[[137 108 122 144]
 [111 113 134 107]
 [156 145 118 140]
 [153 131 105 131]
 [140 105 106 119]
 [155 140 107 141]]
=>
[[111 113 134 107]
 [137 108 122 144]
 [156 145 118 140]
 [155 140 107 141]
 [140 105 106 119]
 [153 131 105 131]]

[[130 143 116 131 112 123 139]
 [128 123 132 127 132 130 125]
 [127 100 154 122 156 139 106]]
=>
[[127 100 154 122 156 139 106]
 [128 123 132 127 132 130 125]
 [130 143 116 131 112 123 139]]

[[120 121 127 126 121 118 134 132 130 130 122 127 121 137 121 122]
 [123 122 128 122 130 120 122 124 133 130 132 122 129 121 122 137]
 [132 129 120 127 124 124 123 132 126 129 138 130 125 128 137 128]
 [154 143 124 132 125 137 115 127 126 127 126 118 119 127 107 114]
 [122 124 121 123 130 124 126 133 131 125 129 127 132 134 123 129]
 [126 126 129 126 124 132 125 130 129 119 129 126 130 124 136 125]]
=>
[[126 126 129 126 124 132 125 130 129 119 129 126 130 124 136 125]
 [123 122 128 122 130 120 122 124 133 130 132 122 129 121 122 137]
 [120 121 127 126 121 118 134 132 130 130 122 127 121 137 121 122]
 [154 143 124 132 125 137 115 127 126 127 126 118 119 127 107 114]
 [122 124 121 123 130 124 126 133 131 125 129 127 132 134 123 129]
 [132 129 120 127 124 124 123 132 126 129 138 130 125 128 137 128]]

[[116 118 128 134 132]
 [131 131 134 134 131]
 [132 130 123 139 135]
 [106 117 136 128 123]
 [134 131 131 132 126]
 [135 127 127 138 129]
 [127 129 140 131 136]
 [129 133 125 133 134]
 [125 131 130 135 127]]
=>
[[127 129 140 131 136]
 [106 117 136 128 123]
 [131 131 134 134 131]
 [134 131 131 132 126]
 [125 131 130 135 127]
 [116 118 128 134 132]
 [135 127 127 138 129]
 [129 133 125 133 134]
 [132 130 123 139 135]]

[[123 123 123 125 121 123 122 122]
 [146 106 145 112 113 116 147 136]
 [130 121 124 129 118 120 124 122]
 [116 149 114 157 142 154 111 112]
 [156 111 141 152 124 145 132 101]]
=>
[[146 106 145 112 113 116 147 136]
 [156 111 141 152 124 145 132 101]
 [130 121 124 129 118 120 124 122]
 [123 123 123 125 121 123 122 122]
 [116 149 114 157 142 154 111 112]]

[[143 133 125 132 119 112 126 146 137 139 130 124 129]
 [136 102 132 118 111 114 127 134 119 132 126 132 119]
 [132 129 129 128 124 126 124 138 108 136 129 144 128]]
=>
[[136 102 132 118 111 114 127 134 119 132 126 132 119]
 [132 129 129 128 124 126 124 138 108 136 129 144 128]
 [143 133 125 132 119 112 126 146 137 139 130 124 129]]
---
[[123 125 127 142 135 130 138 151 125 129 123 134 139]
 [140 119 131 114 126 133 130 124 113 134 142 139 120]]
=>
[[125 127 142 135 130 138 151 125 129 123 134 139 123]
 [119 131 114 126 133 130 124 113 134 142 139 120 140]]

[[111 113  99 134 128 119 141 110 153 105 146 126 114 141 128]
 [149 106 148 138 135 144 133 139 133 136 153 138 100 122 141]
 [139 125 148 113 121 130 147 101 105 154 102 127 127 123 112]
 [125 155 133 107 106 153 140 114 132 109 109 111 142 115 153]
 [116 100 141 106 140 155 147 128 128 152 128 122 155 101 125]]
=>
[[113  99 134 128 119 141 110 153 105 146 126 114 141 128 111]
 [106 148 138 135 144 133 139 133 136 153 138 100 122 141 149]
 [125 148 113 121 130 147 101 105 154 102 127 127 123 112 139]
 [155 133 107 106 153 140 114 132 109 109 111 142 115 153 125]
 [100 141 106 140 155 147 128 128 152 128 122 155 101 125 116]]

[[139 135 115 129]
 [142 126 136 128]
 [135 119 122 127]
 [119 126 123 132]
 [146 126 128 130]
 [136 119 141 123]
 [124 132 130 132]
 [141 129 102 130]
 [143 125 128 127]
 [138 124 130 127]]
=>
[[135 115 129 139]
 [126 136 128 142]
 [119 122 127 135]
 [126 123 132 119]
 [126 128 130 146]
 [119 141 123 136]
 [132 130 132 124]
 [129 102 130 141]
 [125 128 127 143]
 [124 130 127 138]]

[[130 134 119 115 120 124 130]
 [130 133 117 115 111 125 138]
 [132 134 118 116 118 120 130]
 [134 134 118 118 125 116 123]
 [129 139 121 116 136 123 117]
 [130 135 115 115 106 124 144]
 [135 131 118 118 120 115 125]
 [136 128 121 119 127 116 114]
 [142 127 120 123 129 103 108]]
=>
[[134 119 115 120 124 130 130]
 [133 117 115 111 125 138 130]
 [134 118 116 118 120 130 132]
 [134 118 118 125 116 123 134]
 [139 121 116 136 123 117 129]
 [135 115 115 106 124 144 130]
 [131 118 118 120 115 125 135]
 [128 121 119 127 116 114 136]
 [127 120 123 129 103 108 142]]

[[118 138 123 121 130 145 132 104 130 129]
 [135 129 121 120 127 125 134 121 129 119]]
=>
[[138 123 121 130 145 132 104 130 129 118]
 [129 121 120 127 125 134 121 129 119 135]]

[[137 117 124 119 134 155 145 115 138]
 [124 129 128 125 133 128 128 126 125]
 [135 131 121 118 121 128 134 131 115]
 [126 126 122 123 128 124 135 130 121]
 [127 138 146 117 134 138 130 149 126]
 [125 151 110 145 145 139 129 129 127]
 [137 127 138 142 115 147 108 129 120]
 [127 135 133 131 116 127 136 125 138]]
=>
[[117 124 119 134 155 145 115 138 137]
 [129 128 125 133 128 128 126 125 124]
 [131 121 118 121 128 134 131 115 135]
 [126 122 123 128 124 135 130 121 126]
 [138 146 117 134 138 130 149 126 127]
 [151 110 145 145 139 129 129 127 125]
 [127 138 142 115 147 108 129 120 137]
 [135 133 131 116 127 136 125 138 127]]
